The rows of X fall into several groups, which share some directions, and each row is roughly a mix of its group's hidden directions.
X, 95 rows:
[[ -9  -1 -22   3 -19   3  37  34  10  23]
 [ 41  10 -14  10   5 -16  23 -24  -7  25]
 [ 23  43 -26 -17   9  19 -11   7 -12   2]
 [ 16   7 -20  23 -14  21   3  36  15  26]
 [ 23  22 -35   9 -13 -17  18  -6  31   3]
 [-46  27 -11   1  -2  -8  20 -25   7   1]
 [ 10 -24 -27  -4 -13 -18 -11 -16  35  25]
 [ -3 -13  23  -9 -33   0 -13  42 -11 -14]
 [ -8 -32  27  21   3 -20  10  34 -10  -5]
 [ 22 -14  27 -25 -13  33   9  -4  10  25]
 [-10  20 -20  26 -23 -26  17 -27 -17   5]
 [-25   6  43  -1  20  -6  22  20 -17   0]
 [-39  -6 -23  29   6   5 -24 -21   3   3]
 [ 24  13  -3  10 -32  30  27  17  16   1]
 [ 22 -26   3  21  -9   6 -31   2  30  23]
 [ 11  23 -20  40  -4  19  23  22  -6   5]
 [-18 -20 -15  15  14  42  22   0 -17 -15]
 [ 18  16 -31   8   2  27  24 -12  30  10]
 [ 31  -9  19  24  32  -6  13  -2 -26 -13]
 [-19  23  -3  -9  14 -26  -1  -1  14 -45]
 [-46  10  25   5  15 -13  29  -6   5   0]
 [-40 -35  -4 -18   3  27   9  -1  -3  -7]
 [ 13  -2 -28   8 -35   9   6  36 -12  17]
 [-11   0  20  36 -26 -15  22  -4  12  28]
 [-10  10  25  -3 -33  36  24  -8   0  14]
 [ -4 -15  19  21  11 -21 -34 -23  -9 -27]
 [  7   7 -20 -21  -7 -36  23 -21  28  -5]
 [-22 -33  22  17  -1  25 -21 -16 -16 -13]
 [ 16 -14  32   6 -26  -8   4  34 -17 -20]
 [-13  -1  17   6   5 -45 -26 -16  -2  24]
 [-33  -7 -28  13 -15  17 -14  14 -10 -32]
 [-12  45 -29  12 -13  16   2 -11  13  14]
 [ 37   7  -2  13   4 -25  25 -19  15  27]
 [ 32  -6  22  14   7  -3 -10  16  39  18]
 [  8  15  17  11 -44 -18  32 -10   3  -1]
 [ -6  -2  21 -36  11   2  -8 -43 -12 -12]
 [ 11   9 -18  27  10 -13 -41 -18   3 -23]
 [-18   7 -41  -1  20  31   9 -21   6 -10]
 [-10   1  15 -10  32  -8  39  31   8   5]
 [ -7 -10 -17   3 -11 -28  31 -23  26  24]
 [ -3 -21  46 -14  21  -9  -9 -15 -15 -16]
 [-28   2 -24 -15 -16  26 -17  21 -26 -10]
 [  3  37 -26 -26 -20  14   1  26 -11  -6]
 [ 11   3 -29  48   4  -3 -23  16   4  -3]
 [-11  13 -57  -2 -13 -12   5   3  14  -4]
 [ 16 -13  28  24  28  10  23   5  30  -2]
 [-23  -3 -22  24 -12  26  24 -27  10 -18]
 [  9   5   5  -3  -9 -22 -38  17  40  -1]
 [-19   0   8 -16 -28 -38 -27  -7  19   9]
 [-16 -25  23 -17  13 -23  21  21 -26 -11]
 [-22  22  -6   6  38 -28   1   2  -9 -26]
 [ -3 -16  39  -3   2 -32  12 -31   3  13]
 [ -7  26 -24  21 -18 -32   2 -25  14  13]
 [ -1 -14  28   3  15 -10 -35  26 -30   2]
 [ 16  18  -4 -27   3 -10  37 -29  18  10]
 [ -8 -40   6 -28  16 -25  23  -1  -1 -12]
 [-43 -23   3 -30 -17 -16   1 -14   8   6]
 [-45   3  13  -1  -9  -6  16 -38  10   2]
 [  4   2  -2   7 -10 -43  17 -38  10  15]
 [ 27  -6 -20  14 -34  24 -15  -3  19  20]
 [ 40   2   1  25 -14  -5  -5  -1   8  39]
 [-28  14 -23  10 -36 -25 -11   9  19   4]
 [-26   5 -30  10  18 -25 -15 -14 -21 -25]
 [ -8  -1 -39  -5  15 -16  -9  11 -12 -40]
 [-29   9  -6  12  23 -34  10  20 -18 -22]
 [ -3  -2  25 -16 -38 -15  20 -12  26  17]
 [ 13 -21  26   1  26 -34 -24  -1   4  20]
 [  8   9 -38  17 -12 -18   2 -37 -20  -1]
 [ 44  -7 -15 -16   0  17   3  34   1  12]
 [-35   9 -44   1  -7 -11  -8 -19  13 -10]
 [ -5   8  -2   0  12 -57 -12 -18 -10   1]
 [ -2  19 -44  12  -4 -20  30 -18   1  -3]
 [-31   4  -5   8  19  13   8  -3 -10 -49]
 [ 20  21  13  -1 -27   1   8  35 -29 -14]
 [ 20 -19  24  35  -3  25   7   3  -3  30]
 [ 26  -5  -3 -14 -10  33   4  29  31  12]
 [-25 -25   2 -10  -2 -32  -5 -22 -24 -25]
 [-26  27 -17  23  -3 -20 -18  -6 -25 -21]
 [-29 -28 -29  12   1  23  27  -1  14  -1]
 [ 12  -2   5  35  -8 -22  26 -29  10  22]
 [  3 -20  -4 -54   4  -2  22  -9 -11  -1]
 [-10  11 -25  25 -13  31 -13  14 -31 -13]
 [  7 -42  36 -17  -9  10  12 -10  11  13]
 [ -9 -39  11   6 -22 -19 -20 -21 -18 -16]
 [ 16 -29 -43   6 -23 -15 -16  -4   3 -10]
 [ -5  -4  30 -39 -13  -2 -10   5  17  33]
 [  9 -11 -10  21  -8 -27   9 -17  43  19]
 [-11  10 -26  49 -24  -4  10  -5   1   4]
 [  9 -32 -27  -6   4 -28  12  32  -9 -13]
 [-33  -5 -40  19   5   7 -19  -3  -4 -24]
 [ -3   6  20 -24   5  24  21 -27  30  21]
 [ 19  15  42  -2 -22   3  12  16 -28   8]
 [ -2 -34   4   2  16  -4  11  -6  50   4]
 [-24  -5  30 -13 -18 -14  14 -35  11  19]
 [ 21   6   1 -41   0 -40  -2  18   5  -2]]

Here is one row from each group, named. Which group is each of the other rows in?
[ -6  22   2 -20 -17 -48  -3   0  23   7] => E
[ 11  29  15  -7   7 -28  16 -32  -9  26] => D
[-29  26 -34 -12  -3  -7  34   9   0   7] => A

[ 11  16 -25  19 -17 -29 -22   2  33   1] => E
[-29   8  -8 -38  13 -15  25 -15 -17 -11] => A
[ -4  -5  12 -49   8  10 -24  26   2  -6] => E
[ -3 -12  -8  39   4 -27  -7  36  -7 -14] => A
[-17 -38 -18  -8   9  30  -9  13  26  -7] => E
[-39 -19   9  -6   6  -9 -43   2  -7   9] => D
[ 29  17 -13 -20  18  -3  33 -14 -27   9] => E
[ 32 -13 -17 -17  16 -10 -32 -16  -9 -24] => A
[  6  21 -53  -4  27  -2  -5  -3   5  -9] => D
